Each path is a new rotation, seen through one point. The rows after it are directions, each followed by how far the rotation turns it, in degrees per step (0 if it stays put).
Each turn is a multiple of 5 degrees from 10 to 175, or 0.
Each row of a path follows its step; steps can be skipped.
Rotation 1:
step 0: [ -3 -22   4 -18   7  19  18   2  25 -13  -6   8  -8   4   0  12  -3  11
   2   6   3  -1  -3  29  16   3  -8 -22   1  -2  17   1   2   1  -6   1
 -14   4  -5  -5  25  -3  21  13  11 -25  18   1  18 -18  12  -4  -4  12
  -3  -3]
step 2: [  9  18  -5  20 -10   4  -9  -1  31 -20 -10  12   3  -1   8  19 -12  -5
  12  11   2   1  15  -6  20  -4   8  -8  -4  -3   3  -2   9   4  -1  -5
   9 -14  13   1   9   1  16   5 -27  -9   4 -36   7   8  13 -18 -23  -3
 -10   4]
step 3: [  1  -1   6 -14  11   9   6 -10   1  -9   0  13  -2   1  12   8  -6   1
   8   3  -4 -14   4  -4  24  -9   2  -4 -32   7  17   0  -8  11  12   8
 -16 -29  -6  -1  -3  -6  27  12  -3 -24  17  -5   7   3  -8   4 -20 -12
  -2 -33]
step 4: [ 12   3  -4 -14  -5  -2   5 -13 -13  -9  -1 -11   8  -6  22  21   5 -11
  11   2  -4 -29  -2   8  15 -15   5   3 -23 -16 -21  -4 -14 -12  13 -22
  10   5 -18   2   8 -19 -10  -2   5 -12  13 -19 -11  -6 -11  -6 -21   2
 -12  -5]
step 5: [ -9   1 -18   5  17 -10  -3  25   9 -22   6  -5  18   5   5   8   7   3
   4   2  -5 -21  13 -10   3  -5  -3   1  -6 -14  -9  19   9 -14   3 -15
 -10   0  -2   0   9  17  20 -13  -6  -9   5 -36   9 -15  -1  11 -25  14
 -11   2]
step 9: [ 12 -14  -3   6  -6 -10 -27 -11  12  -5  -6   0 -18  -2   5   4 -18  12
  13 -11 -13   7  -6  -2   0 -20  -2 -10 -16  -2  25 -18 -14 -14  17  -1
  -2 -23  10   2  19   0  13   1  -5 -21  15   0 -19 -26   8   8  -4  -3
  -1  -9]
step 14: [  3 -33   3 -15  -5 -12   8   5   9 -34  13  -6  -6   6  -8   3 -12   3
   3   6 -10   1   5 -15  30  14   4  18 -26  -1   4   9   8   4   0 -16
  -8  -5  -1   9 -15   5   6  22  -7   4  19 -20  -7  -9  17  -5   1  -2
   8   0]
step 16: [  9 -21  -8  -6   1 -12 -11   0  24 -16 -16  15   4  -1  10  -9  -8  12
  12  14 -13 -30  12  14 -10  -6 -14  -2   3  -7  14   2  -9  -4 -15 -23
   9 -14 -18  17   4   9  -3  -7   2  -3  15  -1  19  -6   4 -21  -6  17
 -16  -4]
step 18: [ 10 -10  -3  -1  13  25  -7  -7  10 -18 -14  -1   1  -4  11   0   9   8
  -9  20   6   6  -1  -5  11  -1 -15 -28  -4   1 -16  -1  -3  12  13   5
   3 -18  -3 -17  18 -11   8  18  -2 -38  17   1  -3   0   4 -15 -20  13
  -8   8]
Directions:
[ 1 -6 -2  1  3 -1  0  9 -2 -4 -1 -2  5  1 -6 -5  2  1  1 -3 -4 -2 -1  1
 -6  2 -3  3 -4 -4  2 -6 -1  0  0  0 -1  2 -7 -2 -4 -1 -2  4  1  4 -3 -5
  0  0 -5 -4 -3  0  5  0] : 40
[ 2 -4 -3 -2 -5  0  1  5 -3 -2  1 -1  4  4  2  3  5  6 -3  1  4 -1 -6  2
 -1  2  4  5  3  6 -6  5  2 -3 -1 -5 -7 -2  2  6  0 -1 -1  1  1  4 -1 -2
  0 -4 -1  3  2 -3  0 -4] : 45
[ 0  1 -2  0  6 -2  2 -1 -2 -4  5  0 -3  1 -2 -3  0  2  0  6  2  0  3 -6
 -3  2 -6 -2 -4  1  3  7  0 -4  0 -4  0 -3 -2 -1 -7  7  7  1  2 -1 -4  4
 -1 -3  2 -1  4  3 -2 -7] : 160
[ 2  6 -4 -1 -2  4  3 -1 -6 -1 -3 -2 -1 -1  5 -5 -1 -2  3  3 -2 -1 -1  1
 -3 -2  0  4 -3 -8  2  0 -3  1 -3 -5  1  1  2  7 -1 -3 -6  2  5  6  1  4
  5  0  1 -3 -1  3 -8  0] : 120
